Named moves, each a turn or a mirror, and the order they were made in; the first pair answered
q_558 (before -> after):
[ 10   6   8   9  10  10   6   8  -4  -2  -9   3   6 -15  26   2   4  20
   1  19   2] -> [  6  -2  -3   3   1  10   9 -10  -9   0 -19   8   7 -25  21   3  11  10
   3  17  -1]
[ -3 -16 -16  17  26  -2  -6   4 -33 -24 -10  15  13 -17  31  -3  11  15
   3 -16 -12] -> [ -2 -14 -17  16  26  -2  -5   9 -33 -21  -5  14  15 -12  33  -3   8  17
   3 -14 -16]
[-19   1  -4   8 -19   9 -21   8  19  -6 -27   9 -10 -13 -11  -2   4  23
  21  -1   6] -> [-15   6   9   9 -12   9 -23  23  24 -12 -17   5  -6  -8  -7   4  -1  25
  17  -1  12]
[ -2 -11  -1   3  -4   0  -9 -15  -8  -3  -8   3  -3 -10   7   3   8  17
  -5   0 -14] -> [  3  -8   8  11   2   1 -10   2  -6  -7  -1  -4  -4  -7  15   7   6  19
  -9   3 -10]
q_945 (before -> after):
[ -5 -10 -18  19   1  -1  -8 -22  -7  -6  -8  -3  13 -18  11  -3  23   5
  -3  -2 -14] -> [  1   5  15  16  11   5  -9  25   4  -8  12 -16   0  12  13   1   6  16
  -8  -3   4]
[ -3   6  34   3  -7  11 -14  37  26  11 -22   2 -19  20   8   8 -18   9
  -5  -4   6] -> [-16 -18  -9   9 -21   3  -8 -20  15  17 -56  14  -1 -10   0   6   5  -4
   0  -3 -16]
[ 12   1  16  -4  -2  -3   3 -13  -8 -20  16  -1 -18  10  17  -5  -7  -8
   7   6  -8] -> [  8  -4   1  -2  -1  -5   7 -29 -13 -20   6  -2 -15   0  10  -4   2 -13
  10   5 -14]
q_37 (before -> after):
[-14   3  -4 -18 -10  -3  31   6 -16  20  36  -1 -21  31 -21  15 -16 -32
  36  10  -4] -> [ -6  -6   2  14  17  -5  21  27 -10   5  67 -22   0  21   6  23 -10  -7
  22   6  -1]
[-10 -11 -16  -9 -17 -12   3 -13 -15 -14   0  11   3  -7  -5   9  11 -16
  22   6  -5] -> [ -1  -1   4 -19 -15  -8   8  12 -12 -18  17  11  -8  15  -7  10  -2 -22
  27   5   4]
[ 12   6  30  41  22  22 -28  58  31 -29   6 -18  10 -16  50   2   5  39
 -23  -9  17] -> [-15 -16 -28  36  -5  15 -22 -22  19 -15 -60   7  28 -57  34  -6  27  22
 -11 -11 -12]
[ 18  27  27 -12   6  12  -7  53  27 -16  11  -2  -6  19  11   0 -16  22
   3  -6  22] -> [ 14   2  -9  24  16  10 -15  12  24 -26  -3 -12  34 -28  34  -1  14  37
  -5  -8  10]
q_350 (before -> after):
[-11  23 -13 -12   5  49  -2   7  26  13 -27 -14   4   0   7   6 -10  -7
  -4  -9  -2] -> [  1  24  -2 -27   5  39   7  12  16  12  -6 -10  -7  14 -12   6 -20 -25
   1  -4  -6]
[-10  -6 -11  -2 -13  -1   9 -26  -5   5 -19   8   3  -1  -9  -3  13 -10
   5   3   6] -> [ -6  -8  -5 -10 -15   0  12 -27 -12   3 -16   9   2   2 -12  -2  11 -16
   8   9   9]
[ -5  25  18 -18 -22   0  -7   9  11  13 -37   2 -17  28  -9  -6 -18  -3
   0  -5  10] -> [ 13  19  20 -22  -6 -16   9   0  -7   2  16   1 -10  36 -15   1 -24 -27
  -8   5   2]
[ 27  14   1  18  14   4 -18  16   6 -14 -15   7   7 -13  17  -5  18  24
 -22   6  10] -> [ 22  25  14   0   0   9 -17  24   5  -1 -34  16  -6  -2   8  -7  10  17
 -12   1  12]

Each pair is 2 to 3 moves apart.
[ -8  -3  -9  -4 -23  12   7 -39 -11  18 -29  10   0 -19 -22  -6   3 -19
   9  -9  -5] -> [  8  13  27  22   1  24 -15  27  13   7   2 -16   1  -5  11  -2  -5  23
  -7 -13  27] : q_945 q_37 q_350
[-27  14 -23  -9 -18  22  11 -33  -6  28 -51 -15   4  -6   4  13  12   7
  14  28   3] -> [-23  11 -27   1  -9  25   4 -30  -2  22 -46 -18  11 -14  17  11  15  20
  12  26   8] : q_945 q_37 q_558
[-11  26  12  -4 -27  40  16  41  25   8 -59   6 -28  36  -8  -1 -11  23
  20 -11  27] -> [ 30  -1   7  38  40   7  14  45   4 -34  53 -29   8  26  24   5   4  25
  -6   5  14] : q_350 q_37
[ -5  -5   7   4   0  21 -13  21  17   6  -9  -5   8 -15  12  -5   8  19
 -18  -2   7] -> [ -6 -16 -12 -20  -8   7   8 -16  -8   6 -13  13   4 -20 -10  -6   6 -18
 -10   5 -14] : q_350 q_350 q_945
[  9   8  16  16 -33   8 -15 -10   9  27 -36   3   8   5  -1  29   4  33
  30 -12   2] -> [ 19  -9   7  37  -5  -5 -19 -13   3   9   0 -13  29 -10  20  34  13  37
  18  -8  -6] : q_350 q_37 q_37
[  0 -12 -24 -12  -2 -12  10 -47 -11   7   6   2   3 -10 -13   4   0 -30
   7   7 -12] -> [-12  -8 -27   0 -12   1  -3 -41   7  13 -31   3   6 -23  -2  -5   8  -4
  11  -3  -5] : q_350 q_350
[ 17 -20 -18 -19   1 -19 -19 -16 -11 -18  22  11   3   2 -22  -1  -5 -10
  23   9 -12] -> [ -1  -9  -6 -30 -18  -2 -24  -2   5  -5 -26  18 -12   5 -28  -8  -8   6
  31   1   1] : q_350 q_350 q_37
[ 28 -20  -7 -18   9 -15  15 -14 -13 -22  50  -7  14  -5  -7 -10  14 -18
  -5   8 -24] -> [ 18   9  25 -52 -19   2  15  17   3  -5  10   6 -23  23 -24 -13  -6 -15
   9   8  -6] : q_350 q_37 q_37
[ -4  -6 -30 -24 -24  15   2 -30   7   6  -2  17 -10  -1 -23  15   8 -24
  11 -13 -14] -> [ -7  -1 -20  14 -12  31 -28   5  33   1 -10  -1   3 -14  18  12  13  25
   0 -25  -1] : q_558 q_37 q_350
[  3 -23 -33  13  13 -15   9 -39 -22  -3  35  -3  21 -27   0  -7  23 -10
 -13  14 -18] -> [  4  15  23  19  14  19 -15  43  18   4  21 -16   0  10  20  -5  -2  37
 -17   0  22] : q_350 q_945
[  0 -11 -13   4   6  -7  10 -10  -9  -4  20   9   2  -6   8   5  -2 -14
   2   7 -13] -> [ -6   5   5   1  -7  14  -2  19  12   6  -7   7 -11   0  14   4  -7  12
   8   0   4] : q_350 q_350 q_945
